In the rows, zero is written as 128.
The rows of Y fall into 3 groups, which share some directions, and each row is roughly a mix of its group's hidden directions.
Y:
[[124 153 120  71 174 103 100 101 123  90 126 112 160]
 [160 139 133 144 174 103 164 158 132 162 147 104 178]
 [130 112 102 152  67 174  99 151 120 121 140 105  90]
 [147 132 116 143  76 176 126 161 126 129 170  82 114]
 [145 134 132 141  68 166 143 164 130 127 166  94  94]
 [147 138 124 176  99 179 132 149 126 181 144  95 140]
 [109 137 162 137  97 162 145 170 152  97 107 112  74]
 [121 136 152 119 195  80 152 120 138 134  92 152 157]
 [126 143 148 106 195  92 146 103 134 136 118 144 180]
 [156 118  96 155  76 159 119 156 115 147 173  94 118]
 [140 116 120 101 167  62 136  91 116 128 120 173 144]
 [130 169 136 106 125 157 141 150 146 104 174  69 154]
 [ 77 123 154 113 129 141 123 132 153  68  94 148  91]
 [147 143 120 158 104 180 128 163 132 154 160  73 144]
 [116 130 123  65 153  80 103 119 115  76 118 120 124]
 [109 115 136  94 160  76 117  91 117 107  92 174 121]
 [112 105 113 121  78 153 108 156 133  76 143 117  77]
 [145 139 137 126 196  87 155 132 132 148 128 126 182]
 [108 114 152 150 166 112 159 104 152 137  94 193 134]
 [ 91 110 116 102 161  99  94  97 126  91  86 164 128]
 [137 136 122  97 127 158 114 144 146  52 168 103 117]
 [140 156 100 138 143 167  95 102 120 159 143  96 186]
 [118 120 150 105 174  68 146 103 127 126  97 174 135]
 [136 138 127 135 191 114 134  88 137 154 116 160 184]
 [126 139 109 112 104 170  95 157 130  87 158  70 122]
 [126 125 109 116  71 173  95 130 121  89 153 109  89]
 [108 156 112 131 170 161 112 123 151 122 136  94 196]
 [147 157 129 147 100 179 144 150 139 146 173  79 146]
 [112 125 138  97 185  72 130 103 127 113  97 158 150]
 [ 90 133 153  97 157 105 120  83 130 111  80 171 127]
 [125 144 119 100  81 175  97  91 103 135 165 102 145]
 [164 141 132 142 165 100 162 124 123 185 143 126 178]
 [148 103  98 100 110  91  78 115  81 124 110 133  93]
 [125 125  98 101 108 134  86  64  94 146 152 139 156]
 [135 121 106 119  64 156  96 140 109 103 146 103  80]
 [149 161 136 104 166 106 131  73 111 161 132 138 176]
 [134 131 149 178 162 140 170 127 152 176 121 152 165]
 [142 132 149 167 120 147 178 183 150 154 155  98 136]
 [148 109 135 175  82 129 162 150 115 186 134 135 103]
 [106 137 159  98 184 103 139 115 151  83  95 156 131]
 [123 120 130  69 117  83 113 128 109  75 124 128  85]
 [121 114 125  99 128  75 114  83  99 129  95 175 103]
 [135 121 117 118 188  78 131  97 123 143 124 158 176]
 [176 142 142 105  74 119 145 131  98 143 166 110  88]
 [141 107  93 160  62 151 109 133 105 165 147 117 106]
 [ 84 122 138 105 101 139 100  75 123 115  95 170 100]
 [118 104  90 128  72 146  81 100 108 115 132 146  90]
 [123 130 130  74 173  65 116 108 113 101 109 138 140]
 [143 122 114 134  76 151 127 176 122 120 169  78 104]
 [136 131 121 140  74 172 128 168 133 115 163  83 101]
 [137 107 151  98 123  66 147 120 110 116 110 168  81]
 [118 125 116  95  80 138  96 151 113  83 139  90  85]
 [114  98 126 180  83 180 129 144 144 133 127 150  92]
 [111 122 122  99 164  96 110  66 118 132 116 172 161]
 [113 119 143 107 179  76 135  96 128 124  92 175 142]
 [127 121 109 111 100 151  96 141 131  58 138 119  77]
 [129 129 110 128  60 177 103 112 107 148 164 105 123]
 [122 159 145 112 190 113 152 112 147 134 131 123 191]
 [138 131 122 145  67 179 127 160 128 129 160  90 101]
 [117 122 120  92 171  80 100  85 111 116  94 160 142]
 [123 147 127  72 181  90 113 102 127  92 123 125 159]
 [153 100 107 146 122  94 129  87 103 174 123 184 127]
 [125 119 114 138  61 169 105 145 122 110 136 111  75]
 [120 119 123 113 181  79 124  86 125 134 106 173 159]
 [157 132 105 116  96 106  96  95  72 179 122 121 121]
 [ 96  97 143 136 119 111 137 108 136 112  90 193  86]
 [155 141 119 141  77 172 127 157 122 140 169  80 115]
 [134  81 109 143  80 128 138 162 134  98 162 142  81]
 [ 96 113 119 107  99 139  91  93 126  86 105 164  83]
 [157 130 120 160  80 167 135 168 125 152 161  88 112]
 [127 121  99  89  94 134  89 143 115  74 153  95  99]
 [139 121 115 145  74 168 120 168 133 103 150 100  82]
 [138 133 129 145  76 178 133 170 137 118 159  88 100]
 [125 145  98  74 127 124  73 105 104  89 136  95 135]
 [123  86 104 183  92 157 107 144 123 150 105 149  93]
 [103 123 144 102 176  83 133  92 132 112  94 174 141]
 [150 138 126 149 154 113 131  85 110 195 112 153 165]
 [117 141 165 178 149 155 165 130 152 176 101 144 149]
 [127 130 101  79 104 126  83 133 109  76 147  91 108]
 [109 153 126  75 171 116  92  94 126  86 109 122 151]
 [123 123 123 106 184  87 124  82 126 130 122 167 171]]

One row of each group comes first, with its name. Which group is each row after those in?
[131 117  89 171 100 184  90 151 126 145 134  94 132] : (114)
[164 120  89  92  97  98 101 132  89 122 168  97 118] : (93)
[119 128 136 120 183  82 138  92 125 155 103 163 169] : (17)

[139 135 148 161 160 115 160 105 130 191 107 161 160] : (93)
[148 102  77 141  81 155  81 108 103 134 151 134 111] : (93)
[123 106 111  85 107  94  89 124  99  85 112 135  80] : (114)
[142 128 145 187 125 158 171 158 148 179 138 123 144] : (93)
[144 146 116 107 135 137 119  92 105 163 171 106 193] : (17)
[158 137 138 154 170  99 168 188 140 139 123  99 141] : (17)
[157 141 136 171 141 141 161 144 133 193 145 111 167] : (93)
[143 135 122 157  79 157 134 139 107 191 151  92 139] : (17)
[138 141 156 167 120 138 172 172 135 185 124  97 137] : (17)
